Named moves, each a turn or a mirror, and the order they were made in; the first pair answered
H (before -> after):
[ 12  19 -21  -7  10  -6   9  28] -> [  8  16 -21 -12  18 -16   8  25]
[ 15 -32 -10  -1 -64  40  23  27] -> [-33 -50 -17  -8  22 -57  -7 -19]
[ 15  -4  53 -23  23  17  -4 -78] -> [ 27   5  54 -21  -1  46   5 -65]
K (before -> after):
[ 20  -6 -15   8 -12  29  46   6] -> [  2  35  -6   6  42 -31  -1 -10]
[-34  -7   4  -2  -8  -4 -69  21] -> [-21 -29  -2  -2 -41  32 -42  30]
[ 14 -57  35  -7  16  29  48 -21] -> [ -8 -22  42  -7  65 -29   5 -36]
C (before -> after):
[  1  45  55  -7  -6   1 -28 -51] -> [ -8  17  55  -4 -40  31 -20 -42]
[-23  36  43  -9  -8  13 -55  16] -> [-19  38  46 -10  -8  14 -55  15]
[-16  -8 -34   7  35 -45  11 -13] -> [ -2  -1 -14   4  46 -32  21 -43]
S (before -> after):
[ -7 -41  31  -4 -31  36   0  -4] -> [-16  10  37   2 -18   9 -52  18]
[-37 -36  34  -1 -64  41 -15  -5] -> [-48   3  36   2 -54  19 -55   9]
[-44 -52 -10 -21 -16   9  21  -8] -> [-59   9  -6 -15  -1 -23 -39  17]
[ 20  41 -25   4   7  -6 -14  22] -> [ 32  -6 -26   2  -2  22  36   2]
X (before -> after):
[ 16 -56  -7 -12 -33  22  24 -12] -> [ -7 -49 -16 -15  20 -41  -9 -28]
[ 19  17   4 -11  14 -48  43  -4] -> [ 30   8   9  -9 -15 -12  62   2]
[-89 -45  25  -8 -14  -8 -19 -16] -> [-38  60  -1 -12  41 -57 -36  16]
[-15 -15 -20 -28   3  -9 -17 -32] -> [ 12  25 -27 -26  10 -12 -16 -16]
Then:
(two moves a pair)
[ 35  44 -22   4 -23  36   5  48] -> [ 43  17 -30   3 -22  43  35  35] => C, S
[-11 -29  37  11  -2 -31  -5 -87] -> [-37   2  37  16 -23 -45 -59 -49] => C, S
[-19 -43  -1  15   0   0   4   4] -> [ -6 -29  -5  15 -18  17   7  25] => C, H
[  1  60  38  17  16 -38 -31  -5] -> [-44 -54  32  14 -24 -12   2 -27] => K, X
[ 45 -17 -17  -6  -7  33  36 -23] -> [ 24 -32 -20  -8  27  -5  32 -41] => H, K
[ 14  -9  20 -16  -8  11  25   3] -> [ -4 -16  -2 -14 -10  -3  11  30] => C, C
[ 12  -9   6   0 -27  36  14   2] -> [-13 -26   9   0 -27  27   5  -7] => X, H
[ 39  77  10  -1   2  14 -40   9] -> [-15 -13  -9   5 -67  48 -35  34] => X, C
[ 66  43 -46   3  13  -2  44  52] -> [ 68  10 -47  -3  25  -2  70  24] => K, S
[53 39 21 12 -7 34 25  8] -> [ 22  -9  13   3  50 -21  35 -37] => H, S
[ 21  52  21  22  26   3  10 -30] -> [27 60 19 25  3 21  8 -8] => K, S
[ -3  27  44   4 -15  20 -48 -21] -> [-14   0  16   9 -50  36 -37  16] => K, C
[ 27  62  34 -12  66 -24 -65 -36] -> [ 37 -28  33 -18  70   5  14 -88] => S, K
[ -7 -41  23  37 -82  48   9  36] -> [-49 -32 -27  36 -29 -38 -37  72] => C, X
[-27  -2  32   1 -10  12 -25 -17] -> [-10  22  35   1   3   5 -28 -18] => X, C
[ -7 -24  42  -4 -24  44 -23 -25] -> [  4  36  38  -5  22  -1 -53 -17] => K, X
[-46  -1  -4  12  13 -17 -26  16] -> [-47 -30 -10  11   2  -7  -8  11] => K, H
[ 18  14 -25  -8 -14 -15   7  39] -> [ 22 -14 -28  -9 -12  -6  36  21] => K, S
[ 41  19   4  -2 -26   1  27   9] -> [  5   0  -8  -5  17 -55   5  -7] => C, H
[ -8  11 -36 -11  10 -29 -10  40] -> [-13 -18 -25 -11 -33  16   6  38] => H, X
[-14  67 -14   6 -12 -10 -63  33] -> [-19 -57 -58   0 -36  22  33  31] => S, C
[ 24 -24 -47  14  -5   3  31  27] -> [ 25  10 -49  13  20 -27  10  33] => C, S
[ 17  24 -10  10 -28  36  19  38] -> [-44  -9 -13   5  30 -41 -21   2] => X, X
[ 11  40  31 -21  52   4 -25 -45] -> [-24 -43  24 -21  26  20   2 -60] => K, X
[  5 -37 -13  -6 -16  16  18 -44] -> [ -6 -23   1  -9   4  -6  -7 -62] => K, C
[ 12  15 -92  -3  32 -51  22  25] -> [ 21  53 -82   5 -15 -12   3  62] => X, S
[-19   2  37  -5  45 -23 -11 -37] -> [ -6  -2  15   2 -43  51   5  32] => H, C
[-38  -4 -40  16 -20  -9  -2  39] -> [  1  44 -14  11  40 -36  -1 -12] => C, C
[-67 -57 -27   1  -1 -50 -34  10] -> [-38 -78 -16  -6  28 -47  14 -35] => C, S
[-27   2  35  -6 -39  33 -52  -4] -> [-29 -30  28  -6 -44  44 -32  -9] => H, K
[-21 -37 -25   5   9 -34   1   1] -> [ 25  -5 -40   3  -5 -11  19  29] => X, K
[-44 -16 -21   1   3 -30 -34  13] -> [-39 -18 -25   6 -24  -8 -29  32] => K, S
[ 16  23 -46   2  15 -15   4  54] -> [50 45 -3 -1 32  3 27 -5] => C, C
[ 41   6  33   0  16  16  28 -16] -> [ 27 -19  38   3   4  22  31 -21] => H, C
[-62 -76 -20   0 -20 -19 -30   0] -> [-34 -20 -10  -8  55 -64 -36 -32] => C, C
[-14  -9 -14  -2 -25  31 -13  26] -> [-30  -1 -15  -6  19 -18 -31   9] => X, C
[ -4 -24 -76   6 -34 -19  18  40] -> [ 12  36 -41   2  40 -66  -8 -16] => K, C
[ -7  31  31 -13 -91  53   5  -4] -> [-25  67  54 -15 -41   4 -45 -33] => K, C
[  0 -61 -34  26 -28  23  39  38] -> [-13 -73 -24  19  33 -31  33 -14] => K, S
[  8 -12  42 -23  13 -19  18 -58] -> [ 42   2  28 -21  -9  12  50 -33] => X, K
[-29 -40  25 -17   8  25  34 -39] -> [ 30  51   6 -18  32  13  33  -2] => X, X
[ 28 -33   2   4  27   5  27 -63] -> [ 46 -23  -7   2  25   8  39 -53] => X, K
[  5  -6  32  16 -39  19  12 -23] -> [-27  11  14  18 -11 -33 -31  -4] => C, K
[ 21  -9  -3  -3 -13   6  36 -10] -> [30 24  3 -1 -8  3 19 -6] => K, X
[ 14  -8 -24 -12  14  -5  30  23] -> [ 11  -5 -16  -7 -12  19  22  35] => S, X
[-23  25  32   6  12 -24 -24  -8] -> [-29   4  39   9 -27  13 -15  -3] => H, X
[-43  -5   4   0 -36   1 -41  34] -> [-45 -18  -2  -2 -39   3 -33  34] => H, K
[-20  25  -4   0 -22   6 -45  34] -> [  9 -40  -7  -8 -18  37  37 -11] => C, S
[-38   5   8 -18  20 -22 -47   4] -> [ -1   4  15 -12 -40  47 -15  20] => X, X
[-16 -21  26  -3 -21  38  10 -32] -> [ -2  30   7  -6  41 -23 -11 -28] => H, X
[37  0 36 -4 27 12 -1 -5] -> [ 24  14  41   0  26   7 -28   0] => X, S
[-22  34  -4  13  40 -64 -35  -1] -> [-40 -38  21  17 -62  29 -11   2] => H, X
[-25 -33   3   5 -31  43  23   8] -> [-32  16  34   2  30 -13 -23 -33] => K, C
[ 19  25 -12 -15  14 -22   9   5] -> [ 17  35  -1 -13 -14   2  -6  21] => X, S
[-93 -34 -34  24  10   2 -45  28] -> [-94 -53 -32  22  21  -2 -30  11] => S, K
[-39   4  31  42 -17  11 -55  20] -> [-27  20  29  44 -19  15 -54  30] => C, H
[-23 -72 -25  -7  29 -39  31 -36] -> [ -8 -56 -58   0 -36   6  36  42] => H, C
[ -6  48 -22   7  54 -75 -23   5] -> [ 40   6  26  -4  47 -15  49 -71] => C, S
[ 43  -3 -13 -17  32   3  56 -10] -> [ 12 -53 -18 -16   1  17  59  -4] => X, C
[  0  48  -1  24   1 -26 -58   8] -> [ 16  21 -11  29 -53  34 -19  28] => K, S
[ 33  58  34 -15  -8  17  -9  34] -> [ -3  34  32 -20  44 -46 -29   0] => C, H
[ -4   0 -33   3   3 -45   6  31] -> [ -3 -14 -35   1   6 -45  19  17] => S, K
[-56 -59 -60  13   9 -55 -21  45] -> [-14  -3 -71  15   6 -42 -17  84] => H, C
[-30 -22 -17  -4 -39  -8   9  48] -> [ -8  31 -12  -3 -20 -19  -8  60] => K, X
[-15 -29  -5  23  11   1  37 -26] -> [  4 -16 -21  22  11   6  49 -12] => X, K
[ -1   8  -4  13  46 -32  -9   0] -> [ 29   3 -10   8  38  -8  29  -3] => S, X
[ 41  -9 -28 -11  30  -9  55 -10] -> [ 49  52 -21 -10   9   2  16  30] => S, H
[-15  33   5  12 -38  18 -41  43] -> [-52  -5   8  12 -18 -12 -54  11] => X, H
[ 15  11  22  -9 -17  30  -8 -16] -> [-28 -19  13  -5  -8   0 -29 -18] => C, X
[-30 -34  56   6   6 -12 -25 -29] -> [-15   8  60  13 -33  16 -42   8] => H, S
[-27 -47 -12  -5 -12  -4   7   2] -> [ 22  26 -26  -5  -1  -2  10  39] => X, X
[-70 -60  29   3 -43  19 -48  -5] -> [-68 -41  29   6 -51  24 -56   4] => S, H
[ 19 -14  20  12 -57  60  18  -1] -> [-28  36  22  11  15 -36 -65  -6] => S, H
[  3  68  17   3 -32   5 -15  18] -> [-40   9   6   4 -58   6 -20  27] => X, C
[ 34  34   4 -20  43  -8   1 -20] -> [ 31  43  23 -16  21  12 -13 -24] => C, S
[ 21  99  -8  11 -26 -16 -46  79] -> [ 49   4 -18   9 -77  65  56  62] => K, S
[ -9 -16  13  -5  28  -4   6 -57] -> [ -9 -24  -8   4 -40  46  17   2] => H, C
[ -7 -30  15  25 -56  99  13  27] -> [ 21  93  29  24  -1  47 -47  33] => K, X
[ -3 -24   4 -36 -57  46 -14   9] -> [-31 -33   4 -47  17 -29 -36 -35] => H, C
[-50 -32 -34  -1   6 -43 -36  29] -> [-15  14 -47   2  -6 -28 -28  63] => H, C
[-33   1 -17   2   8 -31   5  23] -> [  9  31  -1   3 -20  19  26  27] => C, H
[ 18  81 -25  -6 -45  10   8  41] -> [-79 -37  -8 -12 -11 -43 -14 -37] => X, H
[-44 -57 -21 -15  14 -41   8  -3] -> [ 18  48 -34 -12  18 -35  -1  52] => S, X
[ 11  -7 -17   4 -33  26  24  40] -> [-12  -4 -34   2  16 -38   0  35] => C, H
[-26  13  17   1 -26  14 -11  30] -> [-21 -24  17   0 -25  26  24   8] => K, S
[ 47  73   3   1  46 -14  20   1] -> [-12 -17  17  -4  65 -39  16 -57] => X, H
[  9   0  14   8  33 -52   3  19] -> [ 38 -19  33  10   1  -2  41   1] => C, K
[-16   5  14  -1  19 -21 -14 -21] -> [21 28 19  2 -3 15  1 -8] => X, C
[ 27  25 -23  34  -5   5   7  -4] -> [ -6 -21 -30  33 -22   6   4  -1] => X, C
[ 39  41 -16   2  19   0  13  17] -> [-30 -49   0  -2  10 -13   0 -25] => X, X
[ 41  18 -17  -8  33 -17  18   0] -> [ 43  -1 -13  -9   6  13  36   4] => K, C
[ 42  38  52 -35 -20  43 -17   4] -> [ 45   4  53 -39 -16  47  14 -21] => K, S
[-17 -37 -36  -5  13 -20   4  17] -> [ 21   1 -44  -4   3  -5  12  41] => X, H
